[127 128 116 120 106 140 122] ==> 127

[[125 136 117 127]
 [132 156 122 141]] ==> 132

[105 107 105 107] ==> 105

[110 111 108 102] ==> 110

[134 155 125 141 132 123 133] ==> 134

[133 104 132 111 139] ==> 133

[[126 107 134 125]
 [124 107 134 122]] ==> 124

[109 122 140 119 107 156 148] ==> 109

[130 141 105 144 117 157] ==> 130

[117 138 155 114 128 141 141] ==> 117
---
[123 132 131 125 150]	132

[[153 109 150 122 129]
 [130 113 155 112 138]]	109

[128 120 126 152 138 147]	120

[126 130 112 133 106]	130

[[137 152 115 128 139 140 141]
 [137 152 116 128 138 140 141]
 [107 115 128 116 129 103 103]]	152

[113 119 105 135 121]	119

[124 129 123 152 129]	129

[[145 136 148 127 122 127]
 [107 123 124 112 144 120]
 [128 122 100 130 128 133]]	136
---
[[120, 100, 128, 136],
 [154, 124, 117, 106],
 [113, 109, 124, 114]] → 117

[[154, 139, 134, 128, 121],
 [122, 143, 117, 137, 111]] → 117

[[117, 120, 147, 107, 129, 149, 139],
 [140, 131, 113, 127, 124, 133, 134],
 [140, 110, 131, 123, 123, 108, 142]] → 113

[[113, 107, 107, 107, 109, 108],
 [113, 117, 110, 106, 107, 110],
 [112, 104, 113, 110, 115, 106]] → 110

[[113, 99, 106, 115, 113],
 [154, 142, 145, 128, 135]] → 145

[[134, 138, 103, 146, 114, 122, 119],
 [119, 144, 103, 139, 112, 127, 128],
 [137, 130, 103, 145, 116, 117, 118]] → 103

[[128, 137, 136, 149],
 [128, 122, 117, 155],
 [140, 124, 120, 128]] → 117
---
Q:
[[118 126 115 128 117 124]
 [115 104 108 100 109 137]]
A: 126

Q: [136 118 104 133 147 149 155]
A: 118

Q:
[[151 124 123 153]
 [152 132 124 112]]
A: 124

Q: [122 155 121 143 123 109]
A: 155

Q: [152 130 135 128 127 129 131]
A: 130

Q:
[[136 128 125 104 115]
 [139 135 106 128 131]]
A: 128

Q:
[[102 154 151 153 103]
 [156 106 106 104 153]
 [149 147 103 118 104]]
A: 154

Q: [125 153 137 105 109 122 156]
A: 153
---
[[124 132 119 140 141 109]
 [133 124 106 135 120 148]
 [131 129 124 114 117 122]] -> 120

[[130 117 123 129 129 137]
 [130 119 124 129 128 137]
 [131 111 121 130 126 150]] -> 128

[[120 134 141 115 116 135]
 [155 117 102 147 143 130]
 [146 127 109 139 139 123]] -> 143

[[133 129 139 117]
 [132 140 147 127]
 [133 136 115 150]] -> 147

[[109 133 109 134 118 120 120]
 [151 118 155 116 154 145 141]
 [149 122 153 116 148 143 137]] -> 145

[[108 144 111 123 132]
 [108 144 114 123 132]
 [103 144 143 123 132]] -> 123

[[139 131 131 122 128 127 125]
 [117 126 123 129 128 126 119]
 [127 138 129 151 122 124 131]] -> 126

[[123 116 143 150 117 119 135]
 [143 137 111 123 139 126 145]
 [142 118 129 132 113 102 153]] -> 126

[[133 117 131 125 126 132 136]
 [131 127 139 127 119 150 124]
 [123 128 121 122 138 128 122]] -> 150

[[131 146 138 127 119 122]
 [146 106 141 139 153 143]
 [107 126 126 140 110 113]] -> 153
---
[158 141 127 129] out 141

[[119 108 112 109 112 154]
 [109 111 137 111 138 124]
 [122 111 114 112 113 154]] out 109

[127 147 126 125 149 127] out 125

[ 99 104 125 147 139 102] out 147

[[144 125 105 123 149 133 110]
 [139 128 116 120 150 134 108]
 [140 129 117 127 149 134 107]] out 149

[135 104 144 153 133 125 144] out 133

[135  99 104 136 146] out 104
---
149	129	128	128	156	131
140	124	143	133	156	147
106	122	123	129	112	124
>> 129

110	113	106	114	119	123	112
125	112	143	113	113	104	108
105	115	106	113	115	125	133
>> 115

124	151	157	128
116	119	124	142
131	125	105	135
>> 125

121	145	128	107	113	126	120
141	148	149	122	108	151	107
128	104	136	145	141	142	109
>> 141

137	137	100	125
114	127	131	130
136	140	105	116
>> 140

148	125	108	149	126	130	124
147	130	148	147	123	126	126
108	132	149	108	121	127	126
>> 121

106	107	107	148	107
108	107	109	147	106
150	147	149	107	147
>> 149

103	104	103	103	103	154	104
107	104	108	104	109	147	103
153	151	153	153	154	104	152
>> 154

131	99	147	107	105
152	123	112	111	128
138	114	142	108	116
>> 142

123	118	153	146	124
140	141	103	123	116
141	143	99	122	115
>> 99
---
143,140,153,139,115,146,142
146,142,156,142,113,149,143
gives 113

130,100,140,135,137,131 gives 135

119,131,155,115,123,107 gives 115

100,152,124,103,130,156
100,156,123,109,126,147
gives 109

150,100,158,157 gives 100

105,113,124,101,104,110,130 gives 104

103,112,139,144,158,127,120 gives 158

139,149,144,139,152 gives 144
---
[[145 139 114 146 152]
 [148 139 114 146 153]
 [106 117 140 111 105]] Answer: 114, 153

[[151 125 129 125 132]
 [129 128 128 127 128]
 [138 123 126 126 132]] Answer: 128, 151

[[112 102 114 142 120]
 [138 148 142 152 150]
 [115 115 134  99 145]] Answer: 142, 152

[ 99 141 115 138 126] Answer: 115, 141

[109 131 130 113 123 153 120] Answer: 113, 153

[100 153 138 121 124] Answer: 138, 153

[110 109 103 104 132 113 120] Answer: 104, 132

[130 111 100 118 126 117 105] Answer: 118, 130
---
array([[135, 149, 145, 127, 145],
       [119, 133, 112, 103, 117]]) Out: 135

array([[110, 156, 133, 100, 100, 101, 109],
       [116, 121, 114, 112, 118, 120, 112],
       [127, 150, 154, 112, 123, 118,  98]]) Out: 116

array([[139, 133, 135, 106, 107, 123],
       [147, 116, 136, 107, 110, 128],
       [133, 102, 126, 110, 100, 140]]) Out: 147

array([[109, 100, 146, 147, 141],
       [107, 127, 156, 151, 112]]) Out: 109

array([[128, 128, 131,  99],
       [125, 135, 127, 137]]) Out: 128

array([[107, 116, 134, 133, 126],
       [123, 135, 135, 139, 128]]) Out: 107

array([[144, 118, 140, 105],
       [135, 119, 126, 101]]) Out: 144
